X: rows in several groups, each row roughly a mix of its group's directions:
X (95 x 10):
[[-24   5   8 -23  -8  14  -7  -2  -7   7]
 [ 17  26   7 -20 -13  -3  -5   4  -2   1]
 [  8  24  24  -2  -8   7   0  -3  -5  17]
 [-20  19  11  -8 -13  -4  18   0   6 -10]
 [-23 -17   0 -12  10  -2  -1 -17 -11  12]
 [-18  -6 -18  -2  11   9  -5 -18  -9  16]
 [ 13 -11 -12  28   5 -13   5   5   0 -12]
 [-10  17   8 -14  -7 -18  17  14  -7  -9]
 [-19 -22  -3   1  11  -3   4 -15 -18   9]
 [ 16 -10 -15  25   8 -13   5   1   4 -10]
 [-33   7  -6 -14  -7   5  -9  -8  -5   2]
 [  6 -16 -14   1   7   5 -29  -3  -9  13]
 [ -6 -14 -22 -15   9 -10   3   6  -5 -20]
 [  4  14   7 -31   0 -10  -8  -8  -8  10]
 [ 12 -10  -2  16   7  -7   9 -14  26   8]
 [-18   9  17 -23  -9   9  -3   0 -11   9]
 [-24  10  14 -20  -8  -5  -7   0  15  -3]
 [ 30  -2  -3  20  -7   1  -3   8  -8 -10]
 [-16 -24 -12  19  12  -2   8   4   7  -5]
 [ 16  12  15  23  -7   8  -6  -3   9  15]
 [-22   1  -7  -1  13   4  22 -14   3  14]
 [  5 -21 -13 -18  11 -17  12   2   3  -9]
 [-12 -26  -4  12  13   7  -4 -16  -9   9]
 [ 14   7   4  33  -4   6  -5  -4   9   8]
 [ 33  -3   1  16  -5   0  -9   8  -5  -9]
 [-18   1   0 -32   0  -2   2   3 -13  -7]
 [ -2   0  12 -12  -4  -5 -33  -1  13   4]
 [ 11 -18  -8   0  18   3 -20  -6  -1  19]
 [-12 -21  -2   3  12   8 -11 -20 -12  13]
 [  8 -17 -22   8  11 -15   6   1   3 -17]
 [ -5 -25 -11  23   9  10  -5  -8   6   4]
 [ -8  -8  -9 -32   6  -8   4   6 -10 -12]
 [-11   5  -5   3   4   2  37  -3  -5  -2]
 [ -9  21  19   4 -12  17  -8  -2  -2  14]
 [  6  26   2 -12 -12 -13   7  18   3  -9]
 [-26 -20 -10 -18   3   3   3  -9   4   0]
 [ 30  -9  -5  21  10   0   5   3   1   6]
 [-14  -3   8 -19   8  -3  -9 -18 -18  14]
 [-11   5   0   1   4   0  38   1   1  -4]
 [  3  18   9 -31  -9  -6   1  -4 -10   5]
 [ 24  10  -3  29   2  -7  -1   4   2  -5]
 [ 11 -19  -6  24  10  15 -10  -9   0   2]
 [ -9   5  -3   2   2   1  38   1  -7  -6]
 [-24  -1  -9  -4  13   3  12 -15   1  20]
 [-32  -8  -6 -20  -1   8  -2  -5  -4  -1]
 [  5 -19  -9  24   7  17 -12  -7   6   2]
 [-21 -25  -2   9  12   7  -2 -14  -4   8]
 [-18 -19  -6 -26   6  -6   9  -8  -1  -1]
 [ 29  15   9  19  -2  -3  -2   7   0   3]
 [-26 -12  -3 -22  -1  10  -1 -12   6   7]
 [ 24  21  -2  -4 -10  -1  -4  14  15  -8]
 [ 17  25  11 -16 -12   5 -12  -4   2   6]
 [ 15  10  12  30  -6   5  -3   0   5  11]
 [  7  -6 -23  17   0  13   4  -2 -23  -3]
 [  8  21  10 -25  -6  -8  -6  -4 -14   5]
 [ 23   0  -4  18  -3  -1  21  10 -10 -10]
 [  0 -23 -10  16  10  14 -14 -14   1   8]
 [ 29  -3  -5  22  -6   3  -5   9  -8  -9]
 [-13 -25  -5   6  12   7  -8 -18  -5  12]
 [ 17  26   0 -13 -10  -6  -4  15   3  -7]
 [ 15  20  24   9  -6   0   3  -4  -2  16]
 [-18 -26  -4   5  15  -3   0 -16  -4   9]
 [  2  -4   0  20  -1  -1  19  17  17 -17]
 [-22   3  -5  -5  12   3  26 -12   2  10]
 [-30 -11  -6 -22   1   5   0  -5  -3  -3]
 [-28 -16  -5 -21   0   6   1  -7   1   1]
 [-17   3  16   2  -9  18  -5 -12   4  22]
 [  7  12  17  21  -8  12  -3  -7   5  20]
 [-14   5   2  -2   7  -1  36  -3   4   0]
 [  6   8   6  -3 -21   1 -13  13  -8 -25]
 [-20  20  12  -9 -17  -5  10   2   7 -13]
 [ 18  -3  -6  22   0  11   0  14  17 -13]
 [-23   8  10 -22  -8  15  -8   1  -8   5]
 [ -7  -6 -19   6   4  12 -24 -13 -11  11]
 [ 26  -1  -8  20   8 -16   7   5   1 -10]
 [ 28  -2  -7  18  -5   3 -15   2 -11  -5]
 [ -2  19  13 -29  -5 -13   3  -1  -4   3]
 [ 12  28   4 -16 -13  -5   0  13   5  -6]
 [ 20  -8 -11  26   8 -12   7  -4  10  -4]
 [  7 -18 -13  11  10 -10   7 -10  24  -4]
 [-19  13   9 -23  -8  13  -8   3 -13   3]
 [-17   4   4  -8  10  -4  31  -6   7   7]
 [-18 -27  -4  10  11   7   1 -14  -5   7]
 [-17 -23  -2  -2  10   4  -4 -20  -9  13]
 [ 26   0  -2  16  -5  -1  17  10 -10 -13]
 [-10  -8   2 -14  11  -3 -23 -10  10  21]
 [-27 -13  -3 -25   1   4   3  -6   3   0]
 [  7  12  11 -24  -7   7 -13 -16  -5  13]
 [ 27   0  -7  20   6 -16   6   6   1 -10]
 [  2 -19  -7  10   9  16 -19 -17   0  11]
 [  4  -3  10  -9  -1  -5 -34  -3  12   8]
 [ 15   0  -9  20  -3   5  23   9 -12 -11]
 [ 19  25   5  -5 -12  -5   3  15   8 -10]
 [-28  -7   1   9   7 -14  17  10   6  -7]
 [-20  13   8 -15  -4 -15  16  10 -12  -6]]

which group is each row in? (one row of each group first):
[ 10 -19  -7   5  19   3 -17  -5   6  20] => Y
[ 27   0   2  21   5 -12   8  -2  14   3] => U
[-25 -23  -5  15  11  -1  10  -1  -2  -2] => V

[  0  21  12 -27  -8 -12   7   2  -5   1] => V
[ 11   3  -9   8 -11   6   9   7 -25 -20] => Y
[-21 -16  -4 -29   3   0   4  -7   4   1] => U
[ -6 -22  -4   7  11  11 -13 -19 -10  13] => V
[ -2  16  21 -24  -5   7   1   0  -7  14] => U
[-14   7  19 -14   1  -9  -1  -2  26   7] => Y
[ -7   6  20  12 -10  14  -2 -10   0  24] => U
[ 16   9 -12   1   5 -11  -2  17  -9 -24] => U
[  0 -12 -14 -24  10 -13   7   8  -3 -16] => U
